The rows below fall into families. The same turns and mirrors carry the whole set onto itself and the rows of a family onto each other. For each named row, which other rows are in its family? Write them in the order they are listed.
These 32 rows form 4 families of 8 rows each.
Z_569: [-13,32,9,-7,-30,-16,13,7,14,0]
Z_759: [0,42,-9,-24,-16,-2,12,1,19,-11]
Z_616: [-18,42,21,-7,14,-15,-9,18,29,31]
Z_821: [7,41,17,-13,9,2,19,26,34,29]
Z_971: [7,14,13,-43,0,23,6,20,35,12]
Z_96: [-10,36,-14,-8,-28,11,-2,1,-3,4]
Z_72: [-43,37,6,-1,-1,15,-9,2,15,1]
Z_791: [15,24,-8,-18,-12,-7,8,-4,8,-4]
Z_11: [-20,15,28,-22,8,-10,18,21,26,35]
Z_178: [-26,22,6,-37,9,-8,2,20,5,-14]
Z_980: [-14,12,-1,-52,-4,-10,0,5,-1,9]
Z_783: [1,38,19,-4,9,1,-11,35,35,9]
Z_902: [-9,40,-4,4,-14,-8,-6,1,-4,2]
Z_282: [2,10,9,-40,-16,17,25,12,11,4]
Z_717: [-40,25,-2,-29,-1,-11,-15,0,-3,12]
Z_613: [-39,39,11,-3,-11,18,-11,17,2,3]
Z_976: [-40,36,21,-2,-11,16,-11,18,21,29]
Z_870: [-10,20,7,2,7,13,-18,17,2,44]
Z_899: [16,8,6,-25,3,14,-10,19,11,40]
Z_894: [12,13,15,-31,8,24,20,20,25,9]
Z_677: [-16,6,7,-15,25,22,-17,24,13,27]
Z_251: [-21,15,-13,-44,-5,12,5,5,-9,7]
Z_814: [-24,41,19,-23,16,0,1,31,29,35]
Z_415: [-6,12,3,-31,7,24,-5,19,22,49]
Z_464: [-34,-1,-3,-24,-15,3,2,-7,0,19]
Z_322: [-42,33,-4,-33,0,-7,9,-1,5,5]
Z_618: [-1,29,0,4,6,27,-8,17,19,40]
Z_451: [6,9,10,-2,-18,14,-4,12,27,41]
Z_22: [2,17,-14,-12,-11,16,-15,4,10,-12]
Z_840: [-36,33,18,11,2,19,1,9,17,26]
Z_215: [9,27,18,-27,19,-12,9,17,32,26]
Z_21: [0,11,7,-41,-13,14,20,-1,30,2]

Same family as Z_215: Z_616, Z_791, Z_980, Z_902, Z_717, Z_870, Z_899
Same family as Z_415: Z_759, Z_821, Z_96, Z_251, Z_814, Z_322, Z_618
Same family as Z_451: Z_569, Z_11, Z_178, Z_783, Z_677, Z_464, Z_22

The rows below fall into families. The same turns and mirrors carry the whole set onto itself and the rows of a family onto each other. For each named row, which other rows are in its family? Write them in the order they are listed.
These 32 rows form 4 families of 8 rows each.
Z_47: [-11,1,-1,-20,-20,9,8,12,-6,-32,-17,13]
Z_888: [9,-15,8,-6,-18,5,-5,-4,-4,-29,-28,13]
Z_81: [-4,-8,10,-15,-16,-6,-28,-1,11,-25,-35,6]
Z_570: [-5,-18,10,16,23,17,-8,12,30,19,0,-7]
Z_500: [-19,-18,-3,-14,13,10,14,28,-13,5,7,1]
Z_459: [9,0,-1,-13,-24,3,-12,-1,10,-33,-24,14]
Z_285: [-21,-16,-2,-25,-3,0,7,23,-21,-12,-9,8]
Z_66: [-15,-5,14,27,20,2,1,13,5,23,9,-6]
Z_233: [-27,-6,9,22,19,12,1,24,10,20,15,8]
Z_578: [-15,-19,1,7,26,18,9,22,8,21,9,-4]
Z_772: [-15,-12,5,-27,-15,-8,-11,9,-13,-27,-22,11]
Z_627: [-25,-7,1,-2,-1,11,22,11,-25,-9,-3,-3]
Z_149: [17,-2,0,6,-13,1,-28,-4,30,-20,-18,15]
Z_554: [11,-7,5,22,2,2,-31,1,33,2,-5,13]
Z_482: [22,-15,16,6,-11,-4,-18,-4,15,-20,-26,14]
Z_661: [-29,-6,7,12,11,9,16,14,-12,10,8,-7]
Z_608: [5,-7,5,4,-8,9,-27,-13,36,-25,-11,5]
Z_60: [4,-6,17,29,15,-5,-16,7,21,19,-1,2]
Z_654: [6,-16,6,19,11,13,-24,-5,41,-4,-1,9]
Z_514: [-4,-19,8,19,24,15,-8,11,33,12,15,13]
Z_935: [-8,-8,9,29,17,6,-19,15,28,16,9,10]
Z_611: [-31,-1,3,-15,-6,14,20,20,-12,-16,-5,11]
Z_414: [-11,-14,3,-12,-15,10,13,4,-20,-28,-17,7]
Z_77: [-30,0,5,-22,-2,-4,10,21,-11,-20,2,13]
Z_659: [1,-13,15,15,11,10,-25,-2,40,5,-17,-4]
Z_182: [4,-9,16,3,-7,0,-33,-5,32,-13,-27,0]
Z_848: [-20,3,5,-24,-15,-3,-3,4,-2,-35,-10,11]
Z_631: [-29,-8,5,-9,14,2,15,30,-6,0,18,14]
Z_253: [-35,-4,5,5,10,13,18,29,-6,6,7,8]
Z_815: [20,-12,20,20,4,-6,-22,0,24,1,-14,10]
Z_381: [-18,-16,6,8,26,9,4,25,12,11,22,14]
Z_399: [-5,-1,3,-14,-18,1,-17,-9,19,-36,-16,7]

Same family as Z_608: Z_654, Z_514, Z_77, Z_848, Z_631, Z_381, Z_399
Same family as Z_253: Z_47, Z_459, Z_233, Z_149, Z_554, Z_935, Z_611
Same family as Z_661: Z_888, Z_66, Z_627, Z_482, Z_60, Z_414, Z_815

The rows below fall into families. The same turns and mirrors carry the whole set onto itself and the rows of a family onto each other. For each named row, which other rows are in its family? Write them in the order they are listed.
These 32 rows form 4 families of 8 rows each.
Z_637: [11,19,29,-13,-13,-6,9,2,37,26,-4,-1]
Z_419: [11,5,14,-1,-4,16,-23,1,43,9,12,-5]
Z_315: [26,24,13,-26,8,-14,4,5,32,11,2,1]
Z_379: [1,18,-2,-5,-8,-2,14,16,-15,-24,-26,-8]
Z_308: [31,4,-6,-19,4,-4,-12,15,43,11,-8,1]
Z_869: [-8,16,7,3,-19,4,17,13,-12,-16,-30,-10]
Z_922: [-8,16,-12,6,-18,32,-4,19,5,3,-36,7]
Z_620: [-8,11,-3,15,-22,22,-3,4,-12,-10,-29,7]
Z_693: [17,-1,11,-6,-16,5,-7,11,48,25,-14,-1]
Z_403: [15,-8,9,-8,-2,-1,-17,-6,45,13,-4,-14]
Z_587: [18,10,7,-10,7,10,-23,3,39,1,17,-3]
Z_143: [3,10,-17,8,-9,19,-8,8,-14,-18,-27,8]
Z_196: [23,-9,10,0,6,5,-26,11,39,19,-17,-4]
Z_632: [4,7,-12,0,-9,5,5,21,-9,-25,-31,-9]
Z_267: [-8,24,5,8,-15,14,7,-1,-21,-12,-22,8]
Z_911: [13,21,18,-12,7,5,-14,-4,34,3,22,-3]
Z_589: [14,12,20,-18,7,-13,-4,-13,33,10,6,-13]
Z_44: [15,24,35,-12,14,-13,-2,-2,22,18,-1,-2]
Z_286: [-14,29,16,0,0,7,10,8,-23,5,-20,6]
Z_475: [-16,35,8,1,-19,23,11,10,-5,5,-27,8]
Z_323: [2,24,-9,1,-2,11,0,2,-22,-21,-20,9]
Z_175: [-17,7,8,14,-15,23,-2,14,-10,12,-33,4]
Z_95: [30,10,9,-17,25,-10,-19,8,27,7,-4,-1]
Z_359: [-4,4,-3,8,-22,9,8,19,-6,-17,-35,-10]
Z_547: [8,5,36,4,-6,2,-9,1,34,29,-13,-5]
Z_719: [2,23,-10,-9,18,5,-3,16,-22,-8,-21,7]
Z_383: [-3,43,-5,-13,3,13,9,10,-12,-8,-19,10]
Z_402: [0,0,-17,5,4,20,-16,22,-8,-2,-34,5]
Z_467: [5,25,-26,-8,3,21,-6,20,-2,-11,-28,9]
Z_705: [6,16,26,-4,-5,12,-14,-4,38,11,17,-4]
Z_331: [22,2,5,-18,11,-10,-14,-7,39,6,2,-13]
Z_287: [7,3,24,-8,-7,-5,-6,-12,41,18,0,-14]

Same family as Z_620: Z_403, Z_143, Z_267, Z_589, Z_323, Z_331, Z_287
Same family as Z_402: Z_196, Z_44, Z_286, Z_175, Z_95, Z_547, Z_719

